In the rows, 128 means zero.
Families of rows that turns and mirrors carry onto each other, the same ones carrying the whole set onto itself: the rest of each named row's family, in list order:
7 families of 4 rows:
J40: [125 141 126 121 148 126 162 145 134 110 162 146 111  85]
J512: [103 162 151 122 150 104 152 134 143 114 130 122 104  91]
J73: [ 93 138 136 133 169 129 140 148 145 118 130 132 103 106]
J276: [142 123 145 135 141 130 104 110 165 107 130 121 123  96]
J402: [120 152 155 129 148 128 150 146 126  95 116 143 131  88]
J707: [126 120 135 135 133 119 115 120 150 106 145 129 129 141]
J160: [137  99 120 139 135 114 111 133 129 103 141 115 123 101]
J886: [153 100 133 137 118 118 146 128 143  96 138 137 117 112]
J745: [106 154 122 123 166 132 137 141 119 116 139 121 102 102]
J456: [150 102 128 134 118 114 146 130 129 112 137 141 102 117]
J584: [139 123 125 133 136 121 113 115 117 107 138 123 117 137]
J832: [130 150 132 122 163 113 144 119 147 120  98 137 103 101]
J163: [138 118 147 123 119 128 122 114 132  95 144 101 108  97]
J289: [118 146 143 121 137 125 160 154 141 115 147 147 104  80]
J891: [137 118 140 130 105 123 127 135 141 106 126 102 126  99]
J384: [126 136 138 127 157 135 144 144 135 111 157 119 131  71]
J161: [145 120 142 121 119 105 142 133 127 114 109 134 114 130]
J552: [148 133 133 129 143 122 110 103 156 121 142 119 126  92]
J184: [110 165 136 128 147 102 155 146 121 117 134 139 115 109]
J426: [121 162 145 124 155 119 147 126 160 113 104 131 106 105]
J158: [145 121 120 138 144 124 111 113 161 119 136 112 128 103]
J490: [140 104 143 134 140 109 111 112 141  86 131 123 124 105]
J451: [121 153 156 115 152 126 154 127 122  87 120 135 102  99]
J105: [146 101 126 144 120 127 131 144 130 106 137 141 114 117]
J452: [127 124 145 132 167 113 151 130 135 110 101 140 105 124]
J266: [127 135 138 114 138 124 116 126 156 123 167 111 126  97]
J879: [120 153 125 129 139 129 162 160 136 113 151 143 115  99]
J562: [121 161 137 126 162 116 138 132 146 129 108 149 109 105]

The rest of the family of J384: J161, J452, J266
The rest of the family of J886: J289, J158, J562
The rest of the family of J512: J160, J184, J490
The rest of the family of J276: J426, J105, J879

Families of rows that turns and mirrors carry onto each other, the same ones carrying the whole set onto itself: the rest of each named row's family, in list order:
9 families of 3 rows:
J321: [ 98 138 130  97 138 119 110 105 138 131 144 104 128 124 133 144 119]
J643: [143 160 168 125 148 128  82 120 137 100 133 113 128 145 150 132 131]
J714: [142 160 169 130 145 137  83 104 139 104 123 110 118 145 145 125 142]
J484: [ 94 130 131 103 127 118 100 104 140 136 147 116 138 123 138 143 119]
J710: [145 156 170 127 154 134  88 110 130 103 134 110 125 153 152 132 143]
J100: [136 144 128 111 127 153 111 110 134 119 139 150 156 136 125 113 178]
J856: [ 99 128 128  91 140 130 102 100 133 137 154 110 136 124 141 145 125]
J903: [139 150 168 121 156 130 103 115 136  85 138 123 118 144 151 136 133]
J780: [143 152 168 117 159 125  89 123 134  91 134 129 120 150 148 128 140]
J568: [102 139 124 100 140 122  92  98 134 140 152 112 127 121 138 132 117]
J2: [125 132 140 113 145 141 125 111 121 135 125 155 154 128 121 113 168]
J701: [131 125 141 118 138 138 115 122 124 125 121 163 155 132 127 119 167]
J939: [149 161 173 123 147 126  86 107 129 107 121 121 120 145 153 126 145]
J67: [140 133 136 114 135 152 121 116 119 124 123 151 159 136 132 119 170]
J960: [133 129 131 113 131 150 118 112 123 127 120 153 149 136 118 114 167]
J689: [129 134 136 106 134 127 126 123 125 124 127 155 151 132 125 110 171]
J532: [135 135 129 103 132 153 118 104 136 128 131 151 153 133 133 115 175]
J772: [129 133 120 101 130 150 114 104 122 136 122 147 159 135 120 135 164]
J803: [135 125 131 117 125 136 118 115 115 130 124 155 147 133 124 118 171]
J463: [ 93 123 122 114 121 122 101 117 139 136 139 110 126 125 146 131 131]
J392: [157 146 173 131 156 135  91 120 128 108 134 133 129 150 132 138 141]
J510: [145 167 167 132 150 137  87 107 133 104 136 120 127 158 147 123 140]
J753: [ 89 128 129 121 128 121  96 102 139 129 144 108 124 120 142 132 128]
J90: [ 94 130 127 105 122 130 104 104 130 132 146 109 135 117 130 134 120]
J337: [ 91 137 147 117 127 127  95 105 133 136 137 106 124 136 139 144 116]
J7: [143 158 160 134 142 124  84 101 132  95 131 119 117 143 148 118 142]
J732: [103 136 123 102 141 126 113  99 144 135 156 106 132 126 147 129 123]

The rest of the family of J484: J710, J960
The rest of the family of J903: J100, J463
The rest of the family of J321: J803, J510
The rest of the family of J772: J392, J337
The rest of the family of J532: J780, J753
The rest of the family of J67: J643, J90

